0: [141 106  95 119 109 121 146 139 172 150  87  98  94 121 103 192  96 117 139 137 146 164 115  90 133 152 145 104 146  74 115 115]
1: [109  73 107 105 100 114 158 167  93 124 115 115 127 116 107 135 118 159 127 116 193 166 119 171  89 163 134 170 164 141 113  69]
2: [ 60 106 108 119 170 120 156 113 109 117 109 136 163 151 122 127 164 113 134 154 175 160 157 153 155 155 173 129 143 170 123  88]
3: [108 115  94 134  83 154 188 109 176  90  68 126  90 162 120 192  92 119  72 102 152 100 178  98 153 132  84  91 197  89 113 165]
4: [ 42 110 139 144 127 123  92 179 114 172 147 151 121 104  96 122 171 140 114 117 209 113 108 152 147 114 125 109 164 158 130 175]
5: [118 106 134 118 140 115 153 119 133 148 112 141 138 137 150 155  93 134 163 137 142 129 126 127 126 170 168 135 135 139  90 109]
6: [155 181  82 142 142 162 123  87  94 114 115  69 102 118  67 142 107 167 109 176 100 167 157  88 156 123 165 135 142  83 122  87]
7: [175 169 107 118 153 131 111  77 185 134 124 134 142 202 169 103  94 124 150 121  89 106 140  81 132  73  93 121 114 103 100 127]
8: [176 172  73 162 139 124 127 125 132 110 118  75 130 136 100 114 149 108 118 107 117 114 167 102 118 109  84 150 122 100 123 132]
9: [100 115 133  95 150 137 126 142 138 146 154 138 141 130 141 116 131 112 159 152 136 175 122 157 140 122 159 143 125 120 104 103]
10: [122 131 149 117 101 112 141 166 165 118 115 128 136 152 145 112  82 140 133 121 106 117 127 112 143 158 133 143 130 154 104 131]
11: [101 146 137  99 172 158  86 119 131 165 148 186 149 121 139 140 188 112 180 129 151 138 105 131 135  81 164 125 114 108 114 112]
12: [140 154 144 113 121 136 149 141 135 118 136 137 117 139 148 123 115 116 166 142  97  94 132 115 122 162 127 152 106 133 154 144]
13: [102 101  73 136 138 111 148 133 104 115 142 135 150  76  49 126 207 118  98 154 144 171 133 199 117 135 177 144 105 153 158 115]
14: [141 113 142 134 107 108 114 150 160 157 135 130 146 126 156 146 109 117 170 134 157 147  78 112 114 145 132 125 113 142  94 129]
15: [120  96  92  47 151 149 158 113 167 153  59 195 184 181 113 125 126  89 147 118 109 139 156 163 171 125 202  82 121 168 146 114]
16: [157 193 103 151 169 166 131 141 135 139 131  82 102 110  87 142 172 100 126 130 103 139 176  75 143  55  87 137 128  67 118 130]
17: [112 124 121 119 105 134 151 128 119  91 102 120 151 147 117 102 104 128 116 142  89 145 144 129 152 145 142 124 129 169 138 103]
18: [119  67  99 159 115 109 128 128 146 146 125 110 135 126  98 127 161 115 135 107 164 166 152 163 103 122 107 105 157 107 129 145]
19: [126 146 114  66 157 134 162 199 125 153 107 187 138 144 140 124 142 138 172 154 121 153 138 160 139 169 189 140 107 114 112 115]
20: [123 102  99 111 154 103 153 143 150 141 129  96  93 136 132  85 111 130 135 114 143 155 151 132 132 106  90 117 142 101  97 142]
21: [129  76  61 128 120  85 121 114  63 105 132  51  10  75  61 152 136 119  68 160 182 151 158 153 129 127  93 130 169  88 141 175]
22: [ 87 102 113 107 230 101 122 114 107 141 116 156 197 123 153 119 172 119 176 156 128 168  96 145 145 153 183 107 101 155 115 112]
23: [176 190 170 120 125 162 103 170  91 150 204 124 152 110 153 126 135 120 183  95 129 113 120 162  69 149 140 160  98 118 114 101]
24: [114  41 152 153 126  97 113 131  85 144 143 121  86  86 115 131 134 128 147 158 108 180 109 153 110 141 150  71 137 120 175 165]
25: [158 122 153 158  84 166 149 112 189  96 153 103 161 158 188 159  60 111 125  78  85 133 133 133  91 150  69  78 129 153 126 127]
26: [168 140 149 148 128 120 146  58 119 130  75 136 145 154 218 119 135 127 104 140  86  86 117 102 139 111  86 127 103 182 141 148]
27: [113  83  79 125  82  79 142 187 137  87 121 130 102 129  66  73 115 109  63 113 133 150 137 198 152 116  82 120 161 138 137 170]
28: [114 142 156 168 177 149 120 132 124 125 152 136 170 128 165 126 167  88 180 124 105 114 123 120  97 134 119 107 124 145 141 128]
29: [ 89 141 141 161 112  98 106 137 137 111 185 110 166 117  98 106 139 116 113 102 152 129 102 152 151  95 104 158 133  89  85 126]
30: [154 125 202 198  87 144 114 113 119 115 154  86 150 128 234 128  97 139 134 110 127 100  98 118  92 141  83 128 137 187 119 114]
31: [102 113 139 144 178 137 114 108 103 136 169 144 169 110 148 135 163  76 175 121 104 131 125 159 103 119 130  92 114 145 160 129]
32: [ 67  75 151 157 106  84  99  93 140 116 158 166 142 155 118 104  63 129  98 135 126 105 118 164 156 133  78 105 166 164 155 179]
33: [ 82 101  85 141 121  83 131 144 100 115 162 100  46  65  67 165 176 113  94 136 204 149 137 136 143  91  71 155 151  76 135 143]
34: [189 190 147 121 163 186 103 101 115 121 151 110 126 136 161 159 102 164 159 161 109 119 125  89  94 157 161 139 110 121 111  81]
35: [135 106 152  93 117 130 149 186 122 165 128 126  53  69 104  91 106 127 140 163  91 196 134 131 138 141 167 154 128  68 133 140]
36: [162 187 147 153 162 129 129  87 135 119 137  82 122 160 148  84 123 139 150 131  78  78 171  70 144  95 125 140 111  59 118 127]
37: [120  95 116 115 100 115 147 177 102 132 122 124 110 113 122 133 109 163 129 111 193 168 105 159  92 161 138 167 159 158 110  89]
38: [135 173 129 166 135 148  73 137 173 128 206 110 111  94  73  98 126 142 130 134 146 148  98 110 116  71 129 167 115 111  75 104]
39: [139 116 126  82 131 108 123 141 128  96 102 127 129 149 150  94  87 164 154 145 136 151  97 119 157 144 177 165 129 133  83  91]
40: [120 147 113  96 121 160 144 114  67 148 162 145 103  85  72 149 142 130 101 148 132 144 140 187 113 165 169 173  90 152 173  92]
41: [130 133 118  95 136 118 155 104 125  78 136  99 133 144 153 145  69 131 118 160  76 116 145 130 146 208 142  90  92 139 163 135]
42: [137 149 153 120 125 132 144 106 158 149 135 157 125 114 138 192 164  83 123  76 120  85 126 101 136  98  90 132 107  84 150 164]
43: [148 213 141  71 170 183 141 105 105 132 134 170 114 141 114  99 148 107 165 172  66 115 166 135 119 106 231 171  73  91 157  99]
44: [131 141 149 121 121 128 130 115 149 144 129 158 113 119 131 189 137  90 128  87 123  85 116  87 128 109  76 111 108  86 144 173]
45: [109 121 121 138 123 121  96 148 146 101 156 137 159 118 136 140 155 103 130 127 171 122  75 130 106 137  63 126 114 214 125 144]
46: [155 184 114 108 149 170 118 157 118 151 108 127 119  97  62 101 178 128 175 195  85 164 165 101 126  87 202 116  84  91 175 161]
47: [118 120 182 135 134 162 154 198 118 173  91 140 143 131 164 140 155 142 166 111 161 115 130 104 158 166 154 115 145 128 100 146]
48: [144 156 222 119 125 125 112 111 138 107 161 162 178 159 207 116  59 135 144  80  69  47  95 120 114 174 111 131 109 156 107 120]
49: [137 157 151  89 198 200  78 156 134 255 112 188 164  68 211 195 255  75 184 148 204 138  97 114 176  11 130  88 104 121 147 174]
50: [ 68  89  75 119 133  95  95 172  79  97 101 105 102 107  58 134 148 144  69 153 176 142 139 144 165 133  82  70 144 132 176 181]
51: [121 143 127 110 175 132  87 191 119 171 179 154 101  93  99 136 182 144 119 135 159 142 125 133 157  84  87 101 125  67 135 194]
52: [124 132 116  74  99 131 133 131  88 128 162 145  97 133 121 144 138 130 119 135 170 114 123 176 132 150 136 171 110 150 131  97]
53: [126 181 134 111 175 160  62 185  75 199 160  99  71  70 121 145 189 147 110 140 211 131  96 104 165  69 112 156 146 137 114 141]
54: [103 161 130  77 148 122 145 230 139 175 116 186 121 116  87  85 167  94 190 164 118 151 150 129 141 110 197 156 100 100 130 148]
55: [130  95 113 103 151 150 139 110 104 174  93 128 110 130 128 174 132 122 129 164 114 165 153 120 147 135 164  90 136 128 156 123]
56: [129 113  55 146 143  90 133 103 118  95 138 101 140 110  83  93 166 106 116 138 155 142 145 166 115 107 115 104 138 138 111 153]
57: [155 132 113 125 159 114 104  79 117 156 143 121 142 148 132 125 113 140 135 123 125 107 121 130 141 115 120 132 126  86 115 121]
58: [120 179 151 108 175 172  67 193  79 201 168  99  75  79 122 137 193 156 119 144 231 123  93 120 176  72 110 173 152 128 115 141]
59: [134 175 134 162  62 129 133 154 129 102 154 122  71  97  77 105 101 144  77 104 134 100 113 122  72  94  95 186 164 146  92 127]
60: [152 144 106  75 144 217 164 105  41 167 107 106 113 141 118 111 135 142 116 147  98 175 213 190 119 105 185 155 131 148 167  42]
61: [199 193 137 144 152 192 123  76 121 130 105 126 138 141 119 126 172 111 139 128  59 122 139  68 106  86 175 165  87 110 136  74]
62: [ 81 139 136  84 148 138 182 247 165  94 151 132 114 139 124 119  96 131 140 126 105 125 171 120 155 155 119 134 157 101 143 127]
63: [ 72 119 151 100 142 142 150 110 123 112 138 150 158 172 156 135 105 134 114 118 124 140 128 154 119 150 146 139 143 164 123  82]
64: [144  89  83 109  94  86 112 159 130  90 121  88 127 145  93 103 106 139 110 142 118 140 150 157 171 148 106  91 151 127 148 169]
65: [ 85 130 118 108 164 133 176 151 121 114  93 134 156 136 115 110 143 119  98 113 100 153 147 152 117 144 136 126 141 152 151  96]
66: [125 113  86 137 109  85 137 156 140 103 126 108 117 123  71  97 119 136 104 138 132 142 138 141 132 131  95 112 141 117 151 166]
67: [144 150 116  58 154 150 172 211 132 164 108 171 131 135 135 122 122 140 182 168 113 157 153 142 143 171 179 120 109  97 110 114]
68: [159 177 126 123 164 181 145 120 126 138 118 119 151 112 116 128 183  84 153 109  94 124 172 113 110  77 160 143  92  90 135  98]
69: [124 127  44  82 134 127 111 159 149  83 146  99 115 126  55  58 102 162 109 172 138 232 120 194 142 123 154 154 126 100  93  84]
70: [199 111 106 128 112  95 117 143 124 105 100  59 131 151 150  96 108 155 128 104 131 112 145 102 172 147  92 127 121 115 114 131]
71: [136 122 142 155  91 109  81 135 173  85 136 116 161 153 129  97  88 145 108 118  94 131  98 115 144 106  75  88 140 116 125 163]
72: [147 132 103 143 150 105 104 171  98 181  59  78  47 100  78 160 186 108 148 194 154 176 141   0 112  98 157 160 125  78 163 156]
73: [118 131 210 138 169  94 126 207 116 130 152 111 172 126 233 118 133 145 167  74 202  81  80 112 119 197  97 136 133 160  81 117]
74: [147 222 140  71 174 171 135 106 106 134 118 162 107 130 102  99 154 122 158 177  74 113 165 124 124 103 226 178  65  80 157 107]
75: [ 69  20 105 116 133  76 213 182 108 127  54 124 107 117 113  91 142 128 115 118 148 179 168 187 111 177 111  92 181 138 160 142]
76: [114 119 152  86 122 123  95 161 148 133 129 156 140 135 154 135  74 152 148 150 111 175  72 116 144 146 171 134 122 100  65  98]
77: [171 184  63 102 186 148  94  40 162 120  36 179 113 183 115 102 114 168 152 254   0 198 113  30 153  84 235 156  62 117 131  72]
78: [167 188 124 136  92 145 115 111 157 107 158 135  86 131  95 115 119 128 123 132  99  84 143  98 117 106 129 153  85  72 128 171]
79: [ 49 128 136 132 176 109  83 132 127 169  45 140 110 142 168 137 172  98 168 239 142 206  70  13 133  77 153 139 153 113 130  97]
80: [140 154 179 171  86 124 152 123 127  53 209 130 135 119 111 105  63 154 108 103  89  76 118 154  53 191 146 175 111 160 131 122]
81: [ 96 129 181 172 140 117 137  96 117 126 144 111 137 139 132 106 120 138 142 106 139  80 153 133 153 127 148 140 182  89 106 127]
82: [ 91 111 147 173 118 133 177 130  97  84 145 112 145  90 112 135 159  98 120 103 121 108 177 173  87 158 137 113 146 182 168 130]
83: [186 135 121 133  90 123 143  75 154  91  95 125  85 161  94 142  31 181 124 172  63 151 142  87 123 218 198 158  98 118 123  93]
84: [139 151 232 129 116 122 120 115 152 102 159 163 167 170 197 110  54 142 153  77  71  54  96 116 116 181 115 141 106 139 133 115]
85: [146 190  97 154 155 168  83  82 169 129 135 112 139 137 126 176 103 103 115 140 134 111 124  86 112  72 116 121 139 142  82 124]
86: [120  85 155 105 156  97 103 119  89 161 150 195 113 120 111 105 121 164 158 161 114 156  94 176 138 187 193 144  83  97 160 125]
87: [173 103  63 132 100  85 156 120 124  63  93  88 131 150 102  61 128 134  81 122 107 119 159 141 147 126  56  98 119 141 185 175]
88: [120 162 168 114 127 112 141 110 123  84 171 162 135 148 161 119  90 136 140 122 121  62 101 127 109 192 128 156 104 144 126 124]
89: [150 107 186 153  97 131 143  83 136 107 132 113 185 150 209 117  87 115 161  98  82 108 128 144 122 159 123 100 134 131 131 109]
90: [109  40 102 103 122  34 151 166 114 100 146 105 109 127 129  67  55 182 118 119 172 124 133 203 144 199 118 137 171 135 119 151]
91: [115 182 106  79 187  81  85 137 128 166  91 223 103 127 100  96 153 123 205 237 121 183  76  99 126 107 225 227  65 132 116  87]
92: [141 135 119 107 132 128 146  91 128  79 138 104 128 138 153 148  84 134 114 156  87 108 147 137 142 196 135  99 102 154 162 134]
93: [122 123 163 127 104 160 174 115 158 137 109 144 143 171 144  98 108 150 110  80 134 105 153 148 139  99 129 132 161 110  86 102]
94: [112  83 130  87 107 132 111 172 157 174  53 166 114 146 142 154 118 123 148 138 103 147 131 109 154 116 117  48 164 120 173 198]
95: [146 103 159 166  90 150 154 108 179  88 149 101 178 152 185 155  61 125 109  94  79 131 121 125  84 159  65  57 133 151 133 131]
96: [197  81  91 130  80 105 106 130 189 121 146 101 122 157 126  95  31 149 131  98 105 156 107 145 101 144  75  95 153 121  83 140]

[141 125 131 162 137 121 147 123 122 112 116  75 132 141 113 128 127 153 137  96 149 101 155  91 127 149 124 132 169  76  84 102] 81 57
[ 96 116 142 110 141 118  95 146 144 153 137 140 171 150 194 160 122 115 164 108 185  96  85 108 156 150 109 126 138 159  87 100] 14 5
[ 66  79 144 153 113  73  96  76 118 109 157 158 131 128 118 103  75 139  94 135 119  96 103 167 150 126  97 106 166 175 156 175] 32 71
[186 119  91 143 137 161 177 112 194 130  45 139 226 172 174 114 199  73 142  55 103 132 151 137 122 110 130  41 101 143 131 132] 15 68
[143  85 194 151  91 129 127 100 140 108 139 126 182 172 227 123  85 120 166  94  87 102 132 135 127 165 112 108 130 120 133 110] 89 84
[ 67   7 106 130 137  83 196 162 111 103  80 131 113 118 124  96 134 129 103 138 139 172 149 190 110 173 129  96 180 163 170 140] 75 65
[177 154  91 141  90 185 166  67 152  96 120 116 188 201 182 116  90 122 121  89 108 103 176 160 134 118 107 144 169 153  66  79] 93 89
[134 183  85 150 161 157  87  93 162 132 140 109 132 124 119 169 125 110 109 137 140 133 126  81 120  80 120 117 145 138  78 129] 85 57
[116  80  71 127  65  80 139 169 149  90 117 123 109 127  49  71 126 115  76 121 147 157 146 188 141 100  84 124 151 147 145 172] 27 66
[131  92 126 179 116 158 144 107  98 197 110 127 106  98 137 140 189  97 124 117 141 166 137 114  72  58 100 134 159 173 139 123] 18 55
[160 168 181 176  70 107 148 118 142  49 196 114 123 118 112 104  71 161  99 104  79  71 116 143  47 196 129 161  98 152 125 118] 80 88
[168 178 142 178 143 136 110 144 160 127 151  63 118 117 111  88 128 129 165 144  82 108 174  65 125 113 139 138 127  66 109 139] 36 8
[117 139 166 122  90 131 143 170 151 113 115 130 130 141 139 121  87 147 128 125  90 114 128 101 149 162 147 141 139 146 119 136] 10 12
[125 166  98  84 131 151 135 175 120 116 101 131 179 141 119 132 165 125 141 164 150 138 142 133 147 141 184 144 100 153 134 109] 19 9
[134 129 111  71 137  91 107 127 128 114 100 156 153 165 205 126 121 143 135 113 156 123  76 121 158 149 126 152 106 152  78  88] 39 5
[169 179 138 156 164 132 128  82 146 117 138  85 131 155 149  84 117 127 142 122  76  80 184  60 144 103 127 137 113  69 123 128] 36 7
[111  51 113 114 109  42 143 166 121 104 141 114 115 152 143  76  46 173 120 116 166 109 119 191 141 202 102 122 168 148  96 144] 90 64
[ 79 103  96 141 122  93 128 136  82 102 159  86  50  73  78 168 174 113  73 117 200 123 141 129 152 104  66 162 159  84 135 143] 33 21
[169 144 120 117  87 132 158  76 162  79 103 120  77 146  92 137  24 154 133 184  63 147 139 107 119 213 212 134 110  98 128  91] 83 41
[215 122 139 149  54 121  98 123 168 129 144 103  68 161 161 143  58 131 132 103 122 106 118  89 113 110  15 132 148  99  97 164] 96 71
[103 122  91  73 169 114 142 189 133 109 166 131 154 128 155 131 113 128 141 140 143 152 125 155 130 166 104 113 114 144 113 117] 9 65
[127  99 139 144 125 103 159 157 144 110 106  97 135 146 135  80 101 121 119  82 111 115 159 127 158 131  82 117 174  95 109 140] 20 70
[167 194 123 144  82 134 124 116 157 105 149 149  87 129  92 114 123 119 127 132 109  77 151 106 127 109 125 141  97  84 138 179] 78 12
[165 152 158 172  83 115 165 103 140  58 185 115 120 120  93  99  80 154 105 108  82  90 121 142  56 172 130 180 103 157 141 114] 80 88
[102  43  95 120 120  20 147 157 116 103 148 108 110 144 139  70  66 164 125 137 175 115 127 208 151 209 103 139 170 144 117 146] 90 64
[ 61 107 124  93 168 134 163 139 137 122 148 159 141 149 132 169  94 122 114 116 118 134 140 151 146 186 132  79 150 165 147 123] 63 65
[ 89  87 122 147 119  77 152 127 107  98  97 112  93 137  89  89 113 162 103 148  95 129 174 142 141 157 131 136 151  85 178 153] 66 64
[ 76  97 131 123 139 119  98 115 124 120 169 154 166  96 155 142 118  95 137 147 129 152  82 194 121 126 119  84 132 168 152 150] 31 45
[144 143 117 105 160 103 119 177 151 144 101 155 167 144 158 160 125 110 167 118 121 122  96 104 132 152 108 101 105 136 122 143] 14 12
[190 144 155 140 124 120 134  73 100 134  85 118 135 157 211 114 134 127 118 144  98 102 117 108 134 110  94 140 106 158 150 130] 26 12
[ 64  15 112 131 128 102 206 173  90 125  68 132 122 107 124  99 139 130 109 118 144 181 161 186 116 150 115 105 173 148 161 133] 75 65
[165 167 179 146 177 212 105 132  74 222  87  95 105  40 132 177 239 123 104 112 155 109 128  85 142  89 146 110 108 142 169 145] 53 58
[158 122 123 145 117 112 137 119 162 127  88 124 148 139 161 134 116 132 152 120 127 128  99  96  99 156 109 104 114 146 103 130] 14 10
[ 67  93 142 166 127  95 138  97 132 125 171 126  90  97  68 131 125 137 116 144 157 121 142 144 144 134 148 142 173  98 120 144] 81 18
[ 95 117 110 134 162  43  76 152  97 168 111  98  52  71  58 143 173 138 148 224 153 189  80  36 134 117 191 194 100  94 140 109] 72 79
[112 123 212 137 182  88 122 206 129 125 163 107 160 118 211 118 135 170 177  84 204  78  81 103 112 213 113 144 113 154  73 123] 73 47
[101 145 144 158 109  92 109 110 146  84 183 116 180 129 104  95 142 125 123 102 149 116 102 136 143  99 108 171 133 101  72 109] 29 81
[143 203 139  89  94 142  68 130 155 176 123 231 136 127 117 143 166  92 138 166 151 137  39 124 139  59 143 187  66 155 124 139] 11 14
[146 191 150  86  97 123  72 138 145 179 117 224 128 126 121 146 149  97 133 166 134 130  38 124 130  73 148 172  73 149 118 143] 11 14
[143 188 182  78 117 166 121 174 102 149  79 157 126 141 169 110 146 121 138 152  70  71 154  98 197 127 127 136 103 130 200 157] 12 10
[112 142 174 100 134 131 106 184 106 165 118 133 109  98 141 207 120 133  92 115 130 108 118  58 169 131  70  84 136 100 188 187] 44 42
[120 121 152 112 106 111 143 163 150 112 110 139 121 127 140 122  89 141 122 130 110 123 113 107 148 177 142 134 136 155 116 129] 10 17
[128 144 176 121 134 115 148  93 128  93 158 157 139 160 162 116  78 150 141 107 113  66 109 139 104 181 118 165 116 144 131 121] 88 84
[124 162 109 101 114 164 140 133  82 144 169 141  97  77  60 146 125 127 103 143 119 135 143 180 113 150 149 167  93 140 167 112] 40 52
[121 160 124  82 142 135 131 230 140 177 123 173 104 118  89  92 146  95 183 159 118 166 143 132 137 121 185 163  94 106 141 158] 54 19
[145 154 123 151 151 117 111  97 115 123 128  71 144 137 109  96 117 157 145 119 132 112 142 112 127 139 169 135 129  84  90 100] 57 81
[170 201 153 133 141 174 106  98 123 125 159 123 121 138 164 151 106 156 154 152 114 113 116  90  88 164 170 139  93 127 115 101] 34 12
[112 121 160 167 119 130 131  89 103 131 130 118 133 152 117 113 131 130 125 106 129  97 159 134 149 123 142 140 167 103 120 122] 81 57
[154 172 190 134 130 149 105 170  95 145 201 108 145 114 160 144 136  98 171  91 136 107 123 156  67 152 139 160 110 112 131 116] 23 28
[134  84 156 102 148  90 101 118 108 164 147 195 125 120 137 106 123 160 173 145 107 149  79 178 120 166 182 134  88  91 157 129] 86 9
[157 109 132 167 113 161 156  83  80 103 107  76 142 108 147 142 165 123  78 102 107 133 144 154  80 138  93  97 137 174 173  99] 82 65
[124 158 135 120 110 139 100 125 148 149  74 159 132 142 174 179 116 120 116 152 135 116  84  47 158  99  74 110 128 147 130 135] 44 14
[136  96 158  98 146  96 108 107  91 165 151 185 123 128 128 105 105 138 178 160 113 140  86 184 119 179 184 130  88  97 156 120] 86 9
[175 160  80 154 149 121 126 119 135 114 109  86 127 143  87 124 149 113 130 103 115 115 163 103 127 106 102 142 123  94 118 121] 8 16
[ 93  85 135 127  52 100 141 159 113 114 137 142  86 120  84  67 111 151  60  90 129 119 148 194 122  94  85 144 172 122 155 159] 27 66
[154 138 126 109 161 110  99 178 152 143 110 156 157 141 170 152 137 109 168 118 116 127  93  90 146 159 102 100  93 128 131 152] 14 12
[157 178 125 168 146 151 124 103 173 106 141  93 140 152 123 104  92 128 141 125  74 100 158  73 135 107 125 112 151  92 108 142] 36 7
[109 148 192 127 111 149 133 137 134 115 181 138 166 134 173 119 107 124 144 100 132  92 110 164  97 183 123 157 128 188 127 106] 88 63
[148 184 117 161 169 147 132 142 136 133 144  73 110 114  84 129 159  90 135 125 114 153 178  73 125  58 101 143 134  72 112 125] 16 8
[113 121 150 123 102 113 131 147 125 184  60 156 126 126 128 149 161  97 134 143 117 144 130  80 165  72 137  82 150 103 157 179] 94 55
[118 155 183 145  83 104 109 152 150 138  76 142 133 135 137  83  81 130 115 140  88  92  85  68 153 115 172 158 124 173 130 134] 10 17
[136 103 146 107 128 127 167 198 128 166 119 112  68  80 119  92 115 126 152 148  98 191 143 135 140 139 145 137 130  73 126 143] 35 20
[111  87 135 161 130  77 140 111 128 108 120 129 159 148 103  91 132 116 133  90 124  73 152 134 148 162 112 100 142  91 137 153] 81 66
[122 108  41 139 151  97 126 112 128 102 120 111 136 116  87 100 169 104 109 151 152 158 153 158 131  90 109 103 135 138 109 151] 56 66
[ 73  52 116 150 129  90 126  83 135 115 120 120 149 137  92 111 129 130  95 118 149 136 119 168 158 139 135  92 155 113 133 137] 18 66
[166 185  74  89 177 142  99  49 167 117  25 182 107 182 124  96 104 153 156 236   0 193 119  24 155  92 240 146  57 114 127  76] 77 74
[127 186 130 152 134 136  67 140 184 123 200 123 108 113  78 107 133 144 132 137 130 147  96  89 112  76 138 172 116 100  58 126] 38 29
[115 152 163  91 127 136 102 175 111 158 122 145  88 108 142 196 111 139  82 116 114  91 132  54 171 124  64  94 145  93 192 189] 44 42
[ 80 100 144 141 109 135  83 159 176 173 139 203 164 137 100 141 185 100 188 157 165 127  81 106 133  90 155  96  92 142 141 197] 11 4
[140 119 152 129  98 157 165 103 158 132 104 139 147 172 173  92 124 149 111  78 144 105 152 150 143  90 116 129 161 112  84 101] 93 81
[172 190  66  85 189 154  97  42 160 128  22 175 114 176 119 107 108 161 154 233   2 200 121  20 142  88 234 175  55 110 136  67] 77 61
[129 139 116  71 101 140 126 131  77 135 162 158  93 132 126 159 138 120 120 133 173 129 122 178 125 135 130 164 105 147 140  97] 52 40
[143 154 201 138 174 196 101  95 151 162 140 155 113 143 192 143  81 168 188 143  70 150  83  61 100 119 181 125 108  97  87  91] 34 76
[128 155 137 104 101 131 130 140 153 125 191 187 122 118 109 142 123  90 133 105 152 100 100 172  93 130 109 180  92 133 106 116] 52 88
[132  81 125 128  82 138 107  86  98 167 149 196 183 158 152 137 129 131  81  74 147 107 129 232 152  87  89  89 162 188 103 157] 32 93
[ 97  80 131 159 116  91 141 135 123  91 116 121 108 141  97  95 114 154  96 139 104 129 172 138 149 134 112 120 150  91 152 148] 66 64
[103 140 108 126  72 103 150 152 143 136 105 156  95 103  74  93 141 112 130 170 136 118 124 105 148 103 158 181 115 127 131 160] 66 12
[132 161 134 102 153 139  96 112 127 160 142 172 145 131 158 147 175 119 165 127 138 127 103 122 135  87 163 132  89 103 115 115] 11 9
[138 199 103 159 132 166  87  82 171 127 145 119 140 136 115 166 102 103 126 134 134 102 119  75 101  75 134 134 143 129  87 125] 85 7
[134 159 138 101  98 117 133 131 152 117 188 183 126 134 119 152 131  95 129 112 143 106 102 178  92 135 109 186  86 135 118 107] 52 88
[147 151 178 174  65 118 161 115 129  51 193 112 121 119 105  91  57 163  98 100  80  79 124 150  57 198 131 169 104 145 132 121] 80 88
[105  86 114 163 147  96 134 173 129  90 154  69 103  85  54 107 118 108 150 154  66 154 172  98 113 175 106 101  96  81 214 155] 66 24
[151 139 131 102 154  73 137  77 175  71 168 158 186 157 168 102  75 123 145 110  76  71  91 160 137 196 137 129  65 122 102 127] 88 48
[ 67  84 149 147 110  84  86  93 139 112 158 155 123 138 132  97  69 148  88 135 121 100 103 161 156 140 106 104 152 158 163 188] 32 71
[ 63 133 137 151 179 127 120 127 137 113 208 120 178  68 101 149 160  85 149 137 143 145 105 161  97 126 166 132 117 128 137 110] 31 9
[ 95 117 160 125 135 123  84 147 137 159 143 141 176 150 191 179 136 107 170 101 181  91  81  97 149 152 106 121 138 158 102 114] 14 45
[113  90  93 114 128 152 150  80 110 142 105 121 100 115 114 214 122 135  90 159 141 164 142 129 144 138 140 113 131 161 159 103] 55 0
[115 112 109 149 102 145 131  90 127 159 135 141 102 130  84 153 143 128 109 120 170 110 161 152 141  95 117 135 152  97 153 143] 18 57
[153 188  83 123 136 168 120  88 101 105 110  84 101 133  67 152  91 166 103 173 102 144 154  88 148 135 175 137 152  92 118  97] 6 34
[102 143 114 141 158 102 151 111 110  95 138 116 111  99  71 100 142 133  91 147 115 107 160 129 158 132 161 132 149  97 150 152] 66 56
[ 89 131 126 103 149 141 182 145 119 117  94 141 146 148 121 108 139 130 108 122  92 148 162 145 120 132 141 132 126 147 149  82] 65 17
[196 186 114 205 174 131 132  84 216 146 125  85 174 154 185  83 171  50 199  89  96 106 143  61  90  20  77 120  94 124  80 153] 7 36
[100 129 131 116 116 133 149 137 122  99  99 120 150 148 129  98 107 126 113 152  87 134 143 114 144 137 163 121 145 162 136  99] 17 65
[117 132  58 141 131 122 143  75 105  86 125  93 106 118  94 130 145 133  74 142 139 135 155 139 137  91 107 154 145 124 133 118] 56 8
[193 203 118 149 124 167 113   2  74 124  88  93  94 156 163 135 146 147  66 121  94  51 151  68 120  70  89 149 125 144 126 115] 26 61
[119  87  95 178 142  60 138  99 123  97 109 122 154 133 129  80 179 113  96 114 154 132 130 169 112 104  64 111 127 145 145 160] 56 18
[165 154 160 144 140 141 125 194 114 102 177  88 163  85 120  99 139 118 179 115 111 119 126 150  64 199 128 127  97 116 141 130] 23 12
[146 126 129 176 112 138 134  94 131 144 137  60  87  99 130 141 147 129  82 133 138 106 172 108 128  79  64 120 154 115 165 175] 8 16
[ 98 142 133  76 136 135 174 235 169  97 146 141 116 146 125 113 100 134 146 116 113 130 175 133 145 161 126 147 155 106 132 126] 62 10
[106 170 135 131 168 107  43  95 113 128 187 104  54  73  37 195 148 160  70 181 133 148 105  53 159 102 166 159 101  35 163 117] 6 38
[241 131 129 144  68 114  92 124 171 138 146 103  67 161 174 129  60 141 136  99 115 101 102  94 112 100  20 138 143  97  97 159] 96 70
[100 117 128 104 123 165 126 145 106 152 111 167 117 113  91 155 171 131 122 186 120 163 141 131 147  98 173  97 119 113 182 143] 55 46
[102  76 130 138 124 157 139 121  88 169  50 125 136 128 164 150 151 143 108 139 160 173 118 139  89 101 124  87 190 181 119 105] 55 18
[146 144 174 163  74 116 152 115 130  49 207 112 122 112  91  98  73 152 101 115  87  78 118 143  47 192 137 164  97 152 133 118] 80 88
[135  90  90 116 158 112 140 141 150 143 138 108  90 126 133 107 112 140 127 104 149 152 144 143 140 100  77 120 153  99 107 139] 20 18
[143 172 141 178 156 229 148   3  72 123 140 125 138 123 124 176 173 109  90 133  67 131 168 106  73  97 154 105 110 188 174  86] 61 68
[154 193  88 136 130 175 113  81 101 112 109  75 102 138  75 158  92 167 101 181  93 139 158  72 143 124 178 133 133  92 121  98] 6 34
[ 68  89 171 144  63 147 114 106 122  96 139 149 115 106 140 172  95 143  88 120 128 106 105 143 132 157 135  86 167 193 145 147] 32 63
[146 126 140 143 129  79 117 187 151 124 177  99 125 100 107 122 109 116 185 127 142 124 115 108 116 185 122 136  87 115 114 138] 14 12
